(in the rows, 128 means zero)
R: several groups of rows, each row roughly a mix of its group's hidden directions; one row fits no group:
R (133 x 13):
[[125 141 123 121 118 161 157 174 138 163 125 135 168]
 [131 141  91 108 126 121 154 104  84 120 161 153 110]
 [113 133 120  94 130 151 161 148 148 150 170 160 117]
 [154 103 157 128 128 120 167 151 132 158 112 156  95]
 [116  93  97 104 157 119 110 164 107 155 121 136 153]
 [106 154 106  91 131 160 149 142 126 150 157 162 117]
 [120 116 125 123 147  97 103  75 124 114 138 148  89]
 [139 113 146 149 126  96 100 105 127  99  91  89 135]
 [110 133 129  96 153 142 165 135 145 151 164 162 107]
 [147 146 101 115 130 124 144  86  84 125 146 161 111]
 [107 154  98 114 134 141  85 121 145 115 148 101 165]
 [123 116 108 101 129  96 119  68 140 110 122 139 102]
 [127 112 105 126 165 122  98 156 129 151 121 141 180]
 [110 149 112 105 135 155 162 141 144 140 173 163 130]
 [159  99 166 127 121 129 155 153 117 141 111 155  91]
 [115 159 128 128 122 169 148 166 129 155 139 115 167]
 [163 103 147 116 154 101 127 142 127 150 115 120  77]
 [104 123  88 116  93 131 172 131 126 123 112 111 162]
 [135 160 158 139 100 140 163  98 142 105 130 105  99]
 [132 100 139  90 128 144 110 170 111 165 157 118 128]
 [107 138  99 107 108 150 150 144 140 125 129  80 165]
 [136  97 128 123 159 109 135 150 141 166 121 119  76]
 [125 109 151 110 140  93 111  96 115 108 118 142  78]
 [115 117 123 123 130 102 137  65 110 111 126 145  92]
 [128 103 127 160 118  94  86 123 126 105  98  94 129]
 [156  87 146 115 148 100 136 145 137 152 112 119  86]
 [122 164 122 159 105 154 127 113 121 104 145 135 179]
 [129 100 158 130 137 110 146 162 116 152 129 156  81]
 [142 149 112 115 121 128 142  77  88 118 157 152 112]
 [110 150  89 128 129 144  95 102 138 109 148 103 167]
 [114 123 181  95 137 134 126  88 139 137 143 117  98]
 [141 127 141 158 120 107  96 103 115 102  89  92 143]
 [124  90 109 113 153 106  94 149 110 157 121 155 152]
 [123 130 126  91 136 164 168 137 131 141 172 156 127]
 [130 141  92 119 128 121 142  89  81 112 153 156 119]
 [129  86 130  95 126 139 115 165  93 155 155 120 124]
 [144 106 166 131 131 113 153 142 113 145 124 151  73]
 [126 131 109 114 112 131 131  84  77 110 157 145 107]
 [141 117 129 156 109 110  91 120 124 108  95  77 135]
 [142 154 153 156 101 128 160  89 137  97 132 118 105]
 [108  91  92 112 153 119  98 160 113 144 124 135 156]
 [118 101 108 122 154 129 100 169 101 153 119 152 157]
 [119 153 173  97 139 133 137  85 153 126 138 106 111]
 [149 139 105 111 122 129 138  85  83 125 156 153 105]
 [121 123 160 135 129 133 112 161 182 142  98 101 135]
 [146 166 145 116 137 147 115 102 131 120 155  83  97]
 [136 118 121 138 126  91 103  83 120 103 142 138  83]
 [144  99 164 131 131 123 159 149 114 149 122 154  82]
 [112 129 140 123 126  97 127  80  99 103 129 126  82]
 [136 120 167 110 120 144 134 176 150 153 152  96 131]
 [110  88 121 134 144 118  96 171 112 143 128 143 165]
 [135 166 134 129 103 144 159  92 119 106 134 131  83]
 [143  98 155 112 145 120 138 137 139 175 121 123  80]
 [117 150 163  88 148 119 127  94 143 107 155 130  99]
 [140 169 153  96 148 100 119 108 136 102 139 139  93]
 [121 146 117  93 146 159 167 137 128 145 163 161 120]
 [119 149 125 102 137 163 158 133 131 140 179 161 123]
 [162 125 132 150 124 157 126 181 146 145 123 132 164]
 [126 164 103 126 140 116 136  68 146 111 100 133 128]
 [146 104 166 128 131 128 162 155 119 154 121 148  85]
 [133 171 100 149 139 124 143  79 123 100 122 149 141]
 [117 152 113 160 126 100 152  85 136  86 131 134 146]
 [131 150 139 114 113 148 150 188 140 156 124 114 153]
 [121 101 114 108 158 111 102 161 130 159 127 135 172]
 [137  94 140 115 147 110 124 140 141 163 114 108  75]
 [162 113 163 156 135 108  98 127 108 106 116 154  99]
 [130 115 159 147 137 134 126 172 170 141 103 100 148]
 [123 124 148 128 140  87 122  91 111 122 129 151  75]
 [128  87 113 173 122  97 114 159 140 146 102 126 127]
 [110 173 101 127 119 145  98 112 130 113 142 113 174]
 [120 100  95 120 156 111  97 161 117 150 126 155 157]
 [142  82 132 108 130 139 129 175 110 153 152 103 128]
 [118 141 133  99 133 161 167 134 135 156 162 166 129]
 [130 136  92 125 121 116 144  89  85 108 147 157 106]
 [131 139 125  93 138 148 163 148 131 149 162 174 116]
 [143 156 122 157 126 124 121  66 138 104 106 146 118]
 [122  85 128 107 159 101 138 142 141 153 114 128  84]
 [120 161 126 151 108 141 134 112 125  96 140 149 184]
 [113 153  96 137 122 147  97 128 132 109 142 102 179]
 [149 153 154 140 105 119 170  91 147 109 132 113 102]
 [145  89 155 140 128 117 161 146 113 143 119 151  83]
 [101 163 134  87 140 152 127 100 128 117 166 129 106]
 [127 147 138  92 136 150 163 135 128 150 159 175 120]
 [119 152 178  93 128 140 123  95 126 135 152 148 104]
 [120  78 144 101 126 137 123 165 119 148 125  85 131]
 [131 158 108 166 130 110 129  82 141  95 118 154 134]
 [131 162  93 140 146 116 135  77 148 102 120 130 150]
 [ 98 138  88 124 119 141 153 135 142 138 150  80 154]
 [107 158 100 110 131 131  87 116 146 110 136 103 169]
 [113 134 128  88 129 159 172 131 133 142 153 166 143]
 [117 119 138 130 144  79 125  87 120 115 127 126  79]
 [146 123 142 164 117 110  96 108 117 112  91  87 141]
 [131  93 126 158  82 130  92 153 105 142 115 137 143]
 [123 167 117 118 130 148  84 127 142 111 135 100 171]
 [116 102 102 108 151 120 119 176 100 154 136 148 152]
 [100 161  95 122 134 131 103 117 145 122 132 109 180]
 [100 116  83 110 131 144 148 141 157 149 151  97 148]
 [140 152 155 153  99 155 148 100 129 102 121 114  90]
 [144 160  88 128 146 105 158  86 136 112 142 136 141]
 [100 112  98 127 151 105 101 166 134 135 132 148 168]
 [143 111 112 117 128 170 135 171 160 154 134 124 160]
 [135 131 126 143 120 156 138 175 134 125 119  87 172]
 [137 115 129 170 116 103  84 123 122 113 101  89 126]
 [123 148 125  94 143 151 163 139 134 147 167 168 116]
 [115 145 126  93 132 157 163 139 139 151 165 163 122]
 [107 172 111 124 129 132  87 113 130 106 136 107 169]
 [128 146 135 100 136 159 163 137 133 159 165 164 116]
 [ 99 163 122 141 117 122 127  76 117  88 137 141 143]
 [117  93 112 125 153 117  96 169 122 149 124 139 168]
 [134 118 139 156 127  92  94 111 125 110  85  93 127]
 [138 131  96 116 124 127 140  88  76 119 144 154 105]
 [145  93 163 128 128 126 159 150 113 144 117 151  84]
 [132 116 138 165 130 107  96 104 123 110  95  81 131]
 [127 120 165 148 125 139 117 162 177 135 102  98 135]
 [126 160 112 155 108 156 136 121 115 108 136 138 185]
 [103 125 126 146 125  90 144  81  93 106 121 133 102]
 [147 129 137 126 119 159 128 189 142 137 116 116 167]
 [111 117  81 115 127 144 149 104 155 127 139  85 152]
 [124 118 129 125 134 100 105  75 116 101 139 129  84]
 [125 100 111 126 152 121  93 172 124 152 136 146 165]
 [159 149 174 111 148 125 109 155 113 128 137 103 162]
 [164 117 110 168  96 121 112 170 122 144 108 121 138]
 [117 142 117  92 138 152 162 145 129 152 156 173 119]
 [144 152 156 141 101 144 156  89 128 108 122 115  89]
 [143 114 165 146 141 114 155 128 112 150 133 148  74]
 [137 168 155 130 102 135 175 111 140 112 146 115 101]
 [135 108 144 120 131  92 119  85 115  98 108 140  86]
 [113 123 109  96 115 157 155 139 143 125 129  72 149]
 [122 100  98 113 158 126 109 164  98 153 131 146 159]
 [117 167 104 125 126 139  89 122 142 114 136 108 178]
 [160 120 167 157 137 110 103 121 107 115 124 156  91]
 [123 174 105 128 115 147 125 113 101  94 123 138 171]
 [120 153 121  91 142 159 157 135 128 144 168 160 113]]

one row of each group, then the others: which group is each in?
[129 115 161 148 133 128 119 161 178 136 102  99 148] => U
[140 102 158 128 125 117 160 138 111 146 128 152  73] => F
[116 168 163 138 139 137 122  87 149 115 166 116 119] => X

[122 172 118 142 104 153 120 111 108  98 137 137 173] => X
[131 143 143 138 103 127 138 117 138  85 145 152 184] => X
[123 161 116 163 131 110 149  85 128  97 104 154 134] => U
[109 106 121 138 147 126  75 157 130 143 111 149 164] => U
[136 103 131 170 125 101  97 117 118 107  93  94 140] => X
[115 132  95 115 112 157 144  98 132 105 131  80 156] => F
[ 92 109 130 131 141  92 104 160 140 138 117 147 172] => U
[132 127  99 136 124 117 134  80 105 110  97 150  88] => U
[129 157 160 137  95 150 152  98 126 106 125 116  88] => U
[129 131 147 111 135 135 120  60 110  97 118 123 105] => F
[129 100 124  94 129 147 123 183 121 161 135 115 105] => U
